One turn sends every row of this set to another row. A few are shown first. Where does it send the rows asked after them?
feg: [ -7  38  27  33  19 -20  22 -10 -10 -20 -36  -5   7  16  -1]
Neka: [-20  24  -1  -2  -9  -3  -3  53 -22 -23  -8 -11   0  15  21]
sege: [-19  15 -16 -21  17 -19   6  13  -6 -23  -8  21   2 -23 -25]
Guf: [-16   8  20  12  10  -7  48  19 -17 -10 -36  19 -19  15  -4]
Ladaz: [  3  27 -19  -8 -23 -37  22  41 -11 -20 -12 -11   0 -23  -4]
gofe: [ -6  23 -22  -8 -40 -26  29   5 -13 -20 -41  28 -21 -14  12]
vop: [ -8 -11  21   5  -3  -2  21   8   0 -36  -7 -11  11  21   5]
lepom: [-22  19 -25  11  23  22  24  17  -3 -27 -29  18 -15  11  -1]
volub: [-20  16  25  -7 -22 -14 -10  37 -16 -20 -33  34   0 -14   3]
Tuva: [ -6  54   1   0   3   0  28 -31   0 -19 -32  21  14  -2  -6]
meke: [-11  17  -3  13   1 -47  13  14 -38 -12 -25  -4  26 -16  36]
Bor: [-22  26  19 -35   9  -5  23   0 -11  -6 -10   3  30   1  -4]
gera: [ -6 -17   1  -7  -5 -24  24  15  -7  -1 -26  -4  -1  24  28]
fino: [ -6  22  -8 -27  11  10  27  -4  13 -17  -7 -12  14   6  -2]
vur: [ 15   6   7  29 -26   2  34 -11   0 -28 -30  -2  11 -17  11]
guze: [-13  36 -10  -5 -32  -5  12   3 -11  23   1  14   1 -25  21]
bir: [  2  48  38   4 -14  -4 -16  15 -19 -14 -38  -7 -10  -8   8]
pelis: [-26  34  29  -2  14 -18  13   3 -17  19 -21 -12 -23  -9   9]
pep: [-16  38  14   3  26  -2  15  13 -27  10 -17 -30   6   7  18]
fulof: [  3  26  14  -6   8  17 -22   8 -18 -36 -11 -16  -9 -11   9]
voza: [-17  58   9  23   4 -24  25  25 -19 -19 -41  -4  22 -11  35]
kuf: [-31  31 -15   3 -13  -7  16  11 -14 -12  29  19   4  -6  12]
Ses: [ -3  34 -21  27   0  -9   5  17 -21 -43 -21  29  32  -6  19]
fab: [-16  49  -1  -2 -29 -20   9 -29 -12 -26 -24  -7 -16   9  23]
luze: [-10  16  20  14  -8  13 -12 -15 -21  -8 -37  24   2 -30  -9]
Ripin: [  5  19 -22  14 -17 -14  -5  -9  -1 -10 -10 -13  24 -17  39]
semar: [ 17  -3   6   7 -34 -15  11   9 -17  -8 -52  -1   0 -16  22]
sirud: [-11  67   0 -21 -25   4  11   5 -10 -23 -36   6 -13  -2  25]
tumik: [-16  48   6  12 -14   0  31   4   1  11  10   3 -14  -3  -4]
Kap: [-21  29 -32 -17   3 -44  28  26 -18 -10 -17  -5  -8  -9  19]
Sise: [-20  25  10 -21   3   8  12 -33 -10 -25 -43  15   4  14   8]
lamu: [-12  19  -7   8 -25   7  11   2 -11  -8 -27 -26  10   1  50]
nisuv: [ -3 -12   4  24  -1 -11  28  10 -16  -7 -22  24   0   5 -24]
mezuf: [ -8  38 -18   6  13  19  12  12  -7   7 -57  14 -16 -12   9]
Kef: [-23   5  10  -3  10 -15 -17  25 -30 -45 -15  16  18 -13   4]
rigi: [-11  26   7  18  31 -40   2 -15 -30  -9 -13  11   4   0   2]
gomob: [-19  16 -45   2  12   6  10  11 -19 -12 -40  26   3 -11  29]
nofu: [-22  27 -11  43 -13 -29   4   3 -26 -24 -33  35  14 -13   9]
Simaf: [ -4  10 -12 -17  18 -19  32  31 -11 -14 -35   8  28 -15 -17]
Rit: [ -3  39 -27  11 -21 -29   5  10 -16 -40 -47   1 -23 -12   5]
Keva: [ -6   8   0   3  -1  -1 -21 -13  -4   2 -42   2 -13 -30  10]
gefe: [-12  27  13   2 -15   5  25  45 -21 -36   2  16   7  16  12]

gofe goes to Kap
pelis goes to Keva
And these:
nofu goes to Neka
vop goes to feg
guze goes to gomob
rigi goes to fulof
Sise goes to fab

One turn sends every row of this set to another row. A few are shown first. Where does it send the rows asked after them?
zut: [ 35  15 -21 -10  23  36  42  13   6   8 -11  26 -15  18 -29  11  10 -13
 -24 -10 -23 -33  16  28  15  22  16  14  14  46 -16  20  -7   7 -11]
Susad: [ 18  -1 -14 -11  27  40  31  10  -4  39   9  18 -24  -1 -11 -12  -8 -11
   2 -22 -26 -26  -6 -25  29  43  -5  -6  25  25 -12   0 -15   0   9]
tam: [ 23   7  24  10  48  46  12  20 -24 -39  20  58  13  -1  -7 -10   6 -10
 -12  -5  27 -11  -1  16  28   6  14  28  41   2   9  19  31  13  15]
dilof: [  5  12 -11  19  16  23  52  16  41  12  23  35  -1 -22  -1 -19  18 -32
  -3 -17 -21 -29   7  19   4  44  -7  11   5   9  -5   4  -4  16   2]
zokev: [-30  -8   8   1  23  30   0  54 -17  -6  13   8  17   0   2 -17  13  -2
   3   2  21  15  29  15  39  -8   2 -11  20  14  22  23 -12  37  -4]
tuzok: [ 16   8  27   2  53  40  14  28 -17 -29  26  51  12   5   1 -12   3  -7
 -17   0  40 -16  10  22  28   3  13  30  36   6  -6  35  21  21  15]
suked: [ 19   6 -28  16  59  21  28  -7  16  13  13  22  14   1 -22 -23  29   4
   0 -27 -24 -29  10  17  -6  18  -7 -11  28  38 -25  -1   5  10   6]
bimo: [  2   4   3  28  18  33   1  34   0 -22   8 -38  19 -16  -4  11   4 -11
   3  18  17 -18 -16  27  29   7  -6   6  29  41  33  22 -12  15  -3]
Zonin: [-17   3  -6  14  53  13  -6  14  12 -38  28  13   7   2   0   9  -4   3
   3 -41  16 -22 -27  -9  46   4   5  23  41  56   9  -2  14  -1  13]
kebo: [ 13   7 -24  10  51  20  31  -1  17  13  20  11  16   5 -32 -19  33  -7
   5  -1 -19 -18  10  21  -4  16   0 -11  28  28 -41   3   3  -3  -3]
pinil: [  2  -7 -15  -5  15  24  24  11   6  42  17  11 -21  -4 -24  13  26 -18
  -2   5 -14 -23  -6   4   3   5  -4  28  27  31 -42  22  21   8   2]
puran: [ 24  -2 -10 -12  19  30  32  21  26  17  -4  27 -17  29 -29   6  15 -23
  -8  -9 -25 -34   5  29  25  31  17  20  12  41 -16  17 -12  -2  -6]
difi: [-29  -4   6  12  20  37  12  39  -9  -4   5  23  22   1   6  -8   8 -11
   6  13  26  10  16  17  33 -19 -10 -15  20  19  29  26 -10  38   8]
reda: [-44   2  -1   0  21  25  -4  11  -4 -34  15  20  -4  18   3 -27  -5   4
  30 -24 -15 -11  18 -11  35  19  13  12  13  51  22 -16  14  18   9]
pirad: [-16  -5   7  -1  57  19  -9  29  12 -37  31  12   2   7   5  12  -6  -3
  -7 -38  16 -30 -30 -12  41  14   9  31  36  43   5   7  12  -6  21]
lato: [ 23  21  30  13   8  55 -13  19 -21 -43  12  -4  -3 -12   8 -14  -1  11
 -16  13  -6 -12   5  11  20  42  13  24  30  23   2   8  35  29   1]
Fal: [-45  11   7  -8  23  21   0  16   2 -44  15  17   1  21   9 -30  -1  14
  14 -17 -21 -11  26  -4  19  21  16  14   9  50   9  -8  19  25  13]
Muli: [ 18 -13 -24   9  36  28  23  12   5   2  -5  38  -4 -18 -20  12  30 -12
 -24 -15 -41  -3  -2  -7  -3  31   2   2  13 -10  -2  12  -5  13  17]
koruf: [  2   4  14  32  27  25   4  37  15 -26  15 -41  22  -9   8   5  -2  -4
  -6   7  13 -23 -16  22  30  17  -1   3  24  47  23  28 -22  18   3]
nira: [ -1  -5 -27   3  19  29  30  22  -6  36  16   3 -16 -16 -26  17  25 -18
  -2 -11 -24 -31  -5   1  -8  -1 -16  12  26  31 -19  26  23  11  -2]
zuf: [-41  15  10  -5  14  17  -9  23  -3 -37  23   9 -13  16   4 -29   8  13
  10 -27 -15  -9  17  -4  32  23  25   8  24  51  16 -14  17  32   6]
duz: [ 17  13  30  18   9  44   1  18 -19 -42   7  -7   0 -12   9 -17  -4  15
  -3  22 -12 -14   6   0   7  45  12  35  22  13   8  21  26  28   8]
boz: [ 27  16  31  17   5  44   5   6 -25 -40  -4  10  -1  -7   2 -17  -4  15
  -5  18 -10  -9   5   6  19  33  21  40  28  28  11   9  29  27   4]
nole: [ 22  -8  -2   6  16  38  32  21  23  41   5  26 -11   1  -4 -10  -3  -8
   4 -14 -26 -16  -7 -18  33  49 -11  -3  22  18 -17  12 -18   2   6]
lefiv: [-41  -8  11   1  28  33   8  47 -15  -6  17  15  18  12   2  -9   9  -7
   9  11  17   9  22   7  26 -15  -3 -21  21  18  15  31  -9  31  14]
zarot: [  1   1   4  31  29  36  -6  44   9 -29  14 -40  19  -8   3   3   0  -5
 -13   2  15 -14 -19  24  39   7  -5  -1  24  36  19  27  -6  25 -17]
linag: [ 16  -1  30   7  45  49  -1  30 -21 -25  20  48  15  -2   7 -15   8  -6
 -23 -12  39 -12  18  18  27   9  18  27  36   3  -3  11  26  22   9]
teka: [  6   8 -15  12  19  17  51   8  24  23  17  27  -9 -28  -2 -20  13 -35
 -11 -23 -18 -28   7  25  12  25  -4   8  -3  25   4   7 -21  31   5]
zusa: [ -1  -1 -25  10  30  16  35  16  26  -2   0  33   4 -10 -16  12  35  -5
 -22  -7 -40   5  -7 -12  -5  26   2  -2  20  -3 -19   4   2   5   8]
tisus: [-22  -9   5  17  54  22 -12  30  12 -35  30  11   1  13   5   2   2  -5
 -12 -47  20 -30 -27 -10  37   5  18  21  39  40   8  -4  20   9   6]

pinil goes to kebo
zut goes to nira
tuzok goes to lefiv
And these:
zarot goes to tisus
Zonin goes to tam

One turn sends every row of this set to another row. A few are shown first. Where does it send the rows asked after them?
kag: [ -4 -21  26 -28 -15 -28  -9  17  -4 -19  10  27 -42  28  27 -11  16  -4
 -12  -8 -18  22 -15]
zep: [-13 -14 -39  -8  19 -30  20  30   7 -23  25   1 -22  21  16  14  -6  -7
  26  33 -14  -9 -15]
zavam: [ 10  -4  -9   4  13 -17   9  41 -21  -7   6  24  -5  12  43  -6  42  19
  29  17 -11   0  29]
nen: [ -1  -1  21   6  -6  -9 -13  23 -13  -2  16  46 -30  16 -16 -22   6  -1
  -8 -23  11 -19  -3]
sigo: [-15 -39 -11 -13  -9 -15  15  23   2   2   3  14 -14  32  19  26  10   0
 -16  16 -28 -20  -3]
geraf: [-19   9 -19  -9  32  -3  11  49  -4  20   6 -30 -15  11   2   2  21  11
  -8 -19 -32   2   3]
sor: [ 10   4 -38  12  14 -29  -5  60 -27  -3   3  24 -42  15   4 -12 -25  13
  10   2 -17  13 -16]
gekom: [ -6  -3 -18  -1  -6 -43 -18  19 -14  25 -15  16 -16 -17  -9 -20  31  15
  22   6  11  12  -6]
Mun: [ 19 -13 -30  12 -14 -24  30  13 -34   4   1  -7 -52  30   2 -33  22 -15
   8  -6   0  -2   5]
futi: [-16 -12  -2  -1  24 -19 -18  59 -25 -34  -6  -1 -40  39  -8 -14  27  17
 -17  -6  -6  24 -18]
kam: [ -8  -1  -2  18  24  13  28  -5 -17   7 -14 -16 -19  46  16 -22   9  -4
   9  -3 -14   2  16]
dop: [-30 -25 -26   7  34 -29  -7  42 -12 -39  -7  15 -12  31 -21 -23   8   3
  -1  -2 -19 -18 -16]
mela: [-22 -17 -16  24  37 -21 -11  33   9  -7  -7  -3 -12   0   5  -9  26  -6
  40  19   6 -31 -11]
Tipop: [ 28   2  -7  -1   7 -16   7  23  -8  -4  14  20 -32  51 -19  -2  10   1
 -16  -2  12 -32   1]
gud: [ -6   7 -14  25   5 -16  13  -3   5  -3   5  21 -35  44  15  -2  45  18
   8  23 -11  34   0]
Sug: [ -5   6  19 -10 -10 -26   6  25 -12   2  -1  -1 -17  24  29 -40  34  12
  23  32 -33 -24 -32]
Zilo: [-41  23 -18   0  18  11   0  34 -11  10 -19  -6 -30 -10  -5 -13  12  31
   9  -4 -17 -11 -13]
voz: [-37  -7 -16   1 -11   0  22   5 -48 -18 -17  -3 -29  11   2 -25  18   1
  13   1 -36 -10  11]
Bugop: [-26   9  -8 -19   2  20   1   6 -10 -21   6  -7 -41   8  19  15  -3   7
  11  16 -32 -11  13]
mufa: [ 22  -4  -8  -8   8 -19  -6  21  -5 -10   6 -13 -43  10  -4 -33  38  -2
  16   6  40 -11   2]
finif: [ -5   1  -7  27  -9  -3 -12   8 -23  -2  12 -19  -8  22  47 -27  14  -3
  -5  25   5  11   5]
zetig: [-12  -6   1 -32  26 -27   1  29  -8   3   2  -5 -22  -2   8 -21  45  -8
   2   9 -23  45 -11]
pedi: [-23  -5   2   0  -5  -7  -4  24  -5   4  14   4 -36  40   5 -12  41 -22
  62  12 -19  -5   7]
pif: [-28  -4  23  -2 -13  -9  28   5  -9 -23  25  24 -14  32  12 -10  -7  14
   5 -12 -22  -7  -1]
dola: [ -1   8  22  30 -12  -6  -7  23 -42   9  -8 -11 -53  25  -8 -24  30  -7
  21   3 -14 -16  -6]
Rovep: [-12  -9 -16  25  -3 -29 -21   2  24  -4  15   9 -39   4  25 -21  33 -15
  11   6 -33 -21 -11]
nebi: [ 13   3 -13  27   6 -25 -18  24 -13  -8   8  15 -21  20  30  25 -17   8
  22  19  -5 -18  10]
gove: [-18 -11  37  14  22 -11   0  33  -7  -9  -5  24 -17  17  21   9  39  22
 -14  13 -25  19 -11]
sev: [  0   6  -6 -25  31 -13  -7  32  -7  -5   3  20 -35  29  -5 -38 -25 -11
   6   1 -31  18 -25]
fiseb: [ 18   6  21  -6  23 -45  -7  17  20  25   1  10 -25  23  12 -20  21  -1
  15  -4 -28  13 -24]
Besiz: [ -3 -13 -33  -4  36  -6  -6  21 -29  -9 -18  11 -13  27 -16 -45  -2 -17
  -6  -5  -7  10   9]
koz: [  7  -2 -19 -18  21 -25   2  45   4  19  16 -20 -13  50 -13  14  13  -7
  -8   2  -5 -16  -9]
datub: [-20  -1 -20   9  -3 -47 -16  28 -18 -36   9  14 -23  -5   9 -12  11  18
  30  21  22  -4 -17]
gagif: [  0   9  -5  14   9 -35  21  38 -14  15  29 -27 -31  -1 -14 -24  42   6
   9   2  -5  19 -17]
pirud: [-10 -17 -19   2  -6  -7 -20  61 -38  -9 -14   2 -64  32  -2 -11   0  -4
   3 -14 -29  -5  -9]
peg: [-41  11   8   6  -2   4 -23  28 -15   5  -8  34 -19  -2  -6 -10  -5  20
   4  -2  16   2 -17]

voz goes to datub
finif goes to Rovep
And these:
mela goes to gove
nen goes to Tipop
sev goes to Besiz
pif goes to mufa

One turn sends every row of this set to another row. A few are shown first. Where does it send the rows asked after them?
M: [  1 -20 -40  27 -17 -39   1  32  -5 -41  20  29  11  -3   3 -12 -31  -7
 -37  17 -22 -21   1 -21 -25  30  -8]
G: [ -9 -22 -46  42  -4 -37   1  39  -9 -26  28  27   5 -10  10   1 -22 -16
 -15  10 -26 -26  -4 -17 -22  27 -19]
B: [ -8  -2 -35  -9 -27  -9 -26  19 -30   8 -18  27  46   8  17 -10   9  24
 -46 -31  -3 -36  -9  19 -31  15  16]
D: [-37   8 -21  25  16  -4 -24  11  42  -7  -4  16  27   5  18 -13  -9  11
 -29  -8   4 -17  -2  27 -13  -7  20]
R: [ -5 -21 -53  38 -10 -26   5  42 -13 -35   9  26   1 -13  14   8 -27   0
  -9   9 -18 -32   0 -16 -27  28 -17]
L: [-29  29 -23  26 -19 -17   7   9 -17 -20   0 -21  16   7  20   7 -16  -8
 -63 -11   6 -42   9 -10 -31  -2  11]
F: [-37 -25 -47   8  -8 -24 -21  11 -30  15   8  20  26 -17   0  -8  -8  -8
 -42   3 -28   1   9  39   0 -24 -12]
H: [-36 -10 -59  -7  -7 -23 -23  24 -30  27  -5   5  30 -18 -10  -1  -6 -14
 -20   6 -27   4   4  31 -19  -8 -14]
Z: [-17 -28 -17  10   2  20 -29  13 -10 -17   1 -12  12   1  36   7  -8 -39
 -19 -32 -12  -8  -9 -25 -17 -22  -4]
E: [ -9 -21 -17  26  -9   6 -22  19 -23  -4  13  -3   0  -4  33   9 -10 -35
  -7 -40 -19   2 -13 -30 -31 -14  -6]
C: [ -7  -8 -25   2  -8 -31 -34  43  -6  14  30  20  39  34   9  22 -38  -6
  -5 -21 -13  -4  32   2 -51   2  -6]
X: [-11 -15 -40   9 -26  27  17  55  -4 -12   9  -2  27  31  28 -37 -16   8
 -34  -2   5 -13  -1  -3 -13 -13   9]
T: [-21  -9 -51  11 -25  29  23  55  -1 -22   6  10  28  14  36 -24  -8  -2
 -36  -1  13 -22  -9  -1 -16  -3   1]
P: [ -8 -11 -28  -7 -28  -6 -17  23 -30  -2 -18  49  38  12  16  -1 -12  19
 -54 -30  -7 -37 -16  12 -29  15  16]
V: [-16   0 -32   0  -8 -19 -31  48  -3  13  17  22  28  38   6  17 -28   6
  -4 -21 -11   1  44   2 -55  -4  -2]
K: [-24  18 -18  13  -8 -24  13   1 -24 -20   3 -18  29  11  15  10  -5 -11
 -61   3  -2 -49  12   3 -27  -9  -2]
W: [ -3 -13 -11   4 -21 -24 -33  41  13  25  15  22  42  39  23   5 -32   2
 -13 -19 -10 -14  31  -6 -49  -2  -7]
U: [-32  15 -23  17  19  -5 -21  24  27  -4   8  21  33   3  15  -4  -8  29
 -27   1   6 -19   7  26 -18 -13  31]
S: [-37 -23 -55  -5  -3 -26 -29  22 -30  23  14   8  28 -15   3 -12 -17 -21
 -16  -3 -28  10   2  32 -12  -9  -8]
Y: [-15 -11 -20  24  -7  13 -20   6 -17  -9   3 -10 -10  -9  27   8  -5 -22
  -5 -35  -3   2 -11 -31 -30  -8 -11]

V goes to Y
D goes to K
F goes to M
And these:
E goes to S
B goes to T

One turn sends every row of this set to another row. A few are shown first. Where does it send the rows asked after them?
runid: [-12 -35  -7 -14   2   4  10  24  21  -7  15  11  22   5]
let: [-29 -43  -3 -30  40  -7  38  -1   5 -13   2   1  16   1]
vap: [  5 -36   0 -27  31   5  53   3  35  -5 -29 -21  21   0]
penom: [  3 -54  12  13  48  24  31 -27  15  12   1  24 -17  -9]
tidim: [-10 -74   3  10  15  26  36 -10  27  14   9   8 -27  19]
galel: [-21  -7 -25 -11  41   4  32  -4  32  39 -18  18 -10   1]
Guga: [  0 -12 -12 -10  18  23 -10 -14  45  13  -2   4  -6  22]
duti: [ 22 -29 -24  38  26  31  31  -6  36  32   1  -2  15  12]
ruz: [ -9 -18 -39 -39   9  19  45 -21  29  26  -2 -10   1  12]
moda: [-10 -30 -10 -18  34   6  18 -40  29   9  27  -8  -8 -11]
res: [-49 -33   3   7  32   0  42 -16   4  16 -16  -2   7  12]
Dogen: [  7 -59  -8  -2  22   6  21  41  19  15  -4  12  -3   6]
nul: [  6 -66 -12  10  13  26  30 -15 -16  -3   7 -11   6  27]
nop: [ 14 -13 -23  22  37  21  40 -33  37 -12  12  18   2   6]
lili: [-33 -48 -20  -9  17  16  35  -1  51 -12 -14  -8  -9 -11]
Kaze: [  2  -6 -11  15  35   7   5   5  30  11  -6  -4  10 -23]
somi: [ 27 -57 -24  -5  20  15  27 -25  19  39 -16 -14  -5  25]
vovis: [-38 -37   2 -16  24  23  57  -4   8  18 -22  -4 -16   5]
lat: [ 33 -47 -37  -1  43  26  27   1   5  33  -5  -5   4  15]
revi: [  3 -42 -20  13  40  -2  53   1  -4 -13  -2  -9  14  39]
Mugif: [ 15 -49 -23  -5  30  -2  28 -11  39  21  14  42  -7  12]
guk: [ 34 -35   3 -13  10  22  49 -21  32  23  21   3  11  23]
kol: [  3 -39 -16   2  -4  11  59  -8   0 -20   5  25 -10  -1]
doref: [ 21 -47  20  16  26  22  44  -9  42  17 -20 -13  14  -6]
nir: [ 16 -42  -2  -5   2  15  12   0 -15  -2 -29   9  -9  10]
Bik: [ 12 -37  -2   7  29   8  43  -4   3 -27  -6  19  32  27]
balo: [ -6 -47 -29   7   2  32  53  19  32   7   3  20   9  32]
bivuf: [  2   1  -6   3  22  11  25 -22  11   8 -39  12 -19  14]
dibi: [-31 -19 -19  -1   3  37  32  -8  14 -12  17 -21   6  12]
refo: [ -7 -17 -37 -16   2   5  35  10  16  11 -16 -22  21  30]
Godud: [ -8  -9 -13   4  32  21  46 -54  19   2  -7 -10  17   9]
Gure: [-11 -25  -9   5  43  21   8  -6  19  39  -8   9  22 -21]

galel goes to let
lat goes to Gure
somi goes to Kaze
And these:
balo goes to Mugif
Dogen goes to penom
nir goes to doref
runid goes to tidim
guk goes to Guga

